(in the rows, 128 means zero)
One hidden turn or mirror swaps the rows below in pairs. Which row is each named row swapped with?
The rows were stretched afterwards, more along some directions than others.
Z_552: [123 107 157 131 131  50 154 167 157 138 102 152 129 138 124  94 148 101]
Z_716: [116 140 139 139 143 111 126 131 136 124 119 119 126 131 150 128 108 116]
Z_838: [122 116 144 131 115  73 136 139 133 124 107 112 118 133 121  94  97 131]
Z_338: [112 125 137 126 155  99 124 150 156 126 114 163 128 119 123 104 138 128]
Z_356: [114 136 143 142 118 109 130 120 123 112 125 129 113 136 153 125 104 111]
Z_230: [112 127 140 129 145  94 128 154 157 129 113 168 130 115 116 101 136 125]
Z_703: [126 115 147 134 108  67 137 130 118 120 110 120 113 142 136  95  94 121]
Z_787: [136 112 136 134 117  80 136 135 131 122  99 127 135 135 118 105 107 134]
Z_476: [116 100 146 130 105  48 127 140 124 115 111 157 109 133 116  84 136 126]
Z_268: [125  97 160 137 101  56 158 161 148 135 108 159 121 145 112  98 143  99]
Z_118: [108 138 140 138 131 109 125 116 127 114 119 121 117 130 152 127 102 118]
Z_688: [112 119 151 143 113  69 147 134 120 129 138 128 120 140 142  98 109 101]
Z_60: [106 137 135 139 135 113 125 117 128 114 128 123 119 132 158 121 106 115]
Z_467: [113 118 153 139 125  67 145 137 125 131 140 129 124 138 145 100 113 104]
Z_221: [118 135 137 140 129 115 130 115 125 115 121 122 124 135 156 131 106 112]
Z_84: [122 122 132 121 142 102 128 150 154 123 109 168 125 116 114 108 140 132]
Z_542: [137 116 140 142 126  93 130 151 125 141 122 146 139 123 113 103 130 110]
Z_691: [108 135 143 142 124 102 127 123 132 115 131 132 117 133 157 119 104 112]
Z_62: [124 111 141 118 113  83 137 142 132 129 109 117 124 128 111  98 106 141]
Z_417: [117 134 135 140 122 108 128 120 129 116 123 121 121 136 151 126 108 114]
Z_608: [122 120 137 125 140 107 129 148 145 126 116 172 131 125 117 116 137 125]
Z_751: [123 121 136 126 148 101 125 157 156 130 107 170 136 116 112 105 142 127]
Z_676: [130 101 157 137 104  59 157 158 144 142 110 148 133 156 120 105 149  98]
Z_461: [122 116 152 137 114  70 145 133 117 133 139 124 126 145 144 108 118 102]
Z_917: [109 122 139 130 150  99 124 155 157 131 117 172 128 117 120 102 137 129]
Z_777: [129  93 159 134  94  52 155 164 140 137 115 169 121 146 115  95 142  90]
Z_455: [110 140 138 133 145 112 127 121 138 113 117 117 116 133 155 123 105 125]
Z_497: [116 120 136 128 132  74 135 135 128 127 103 116 119 127 136  91 102 127]
Z_326: [126 112 143 131 105  71 140 138 125 127 107 123 127 142 128  91 100 122]
Z_54: [110 124 134 126 146 105 126 158 159 131 115 162 125 118 119 102 136 121]
Z_166: [121 112 147 132 125  68 138 143 136 130 112 120 128 137 128  88 101 129]
Z_983: [122  92 159 141  93  50 153 156 141 132 109 159 123 153 121  94 143  96]
Z_489: [119 102 148 124 106  52 130 142 127 115 109 153 109 133 110  90 134 130]
Z_814: [126  99 143 122 107  55 127 143 124 121 111 157 116 133 107  87 141 133]
Z_951: [136  99 153 145 106  67 156 159 145 139 105 160 142 149 115 112 144  95]
Z_490: [119 100 143 130  99  47 130 141 122 118 109 158 113 134 107  83 132 125]
Z_367: [133  95 162 138  96  55 155 163 146 138 110 155 126 151 112 103 146  98]
Z_465: [147 104 141 124  95  91 140 110 110 101 117 143 113 136 124 132 136 122]
Z_554: [112 120 143 127 145  95 120 153 154 129 115 171 125 118 121 104 133 128]
Z_948: [128 115 143 132 116  74 140 137 131 124 105 116 128 138 128  93 102 127]
Z_134: [126 107 164 138 104  51 156 167 151 138 105 146 129 149 112  94 146 107]
Z_319: [130 110 142 127 111  77 136 139 130 127 109 121 121 134 116  96 103 135]
Z_868: [122 120 138 124 154  99 125 156 159 136 107 168 134 120 113 109 141 131]
Z_406: [130  96 163 134 103  55 158 162 144 141 105 159 134 155 120  99 142  95]
Z_771: [109 136 141 137 132 106 124 126 137 113 128 124 120 131 151 122 107 122]
Z_765: [129  93 158 137 103  61 157 160 143 139 105 160 131 149 116 100 145  95]
Z_696: [121 122 139 121 137 104 125 157 151 126 117 168 125 115 111 107 132 128]
Z_969: [117 138 134 141 118 111 126 121 122 111 127 126 123 136 148 122 104 116]
Z_822: [130 113 135 119 124  77 132 141 134 130 104 117 130 134 114  94 110 144]
Z_893: [118 117 155 142 114  62 150 130 118 129 134 126 124 146 144 106 110 100]

Z_62 swaps with Z_134
Z_319 swaps with Z_367
Z_948 swaps with Z_765
Z_822 swaps with Z_676
Z_787 swaps with Z_951

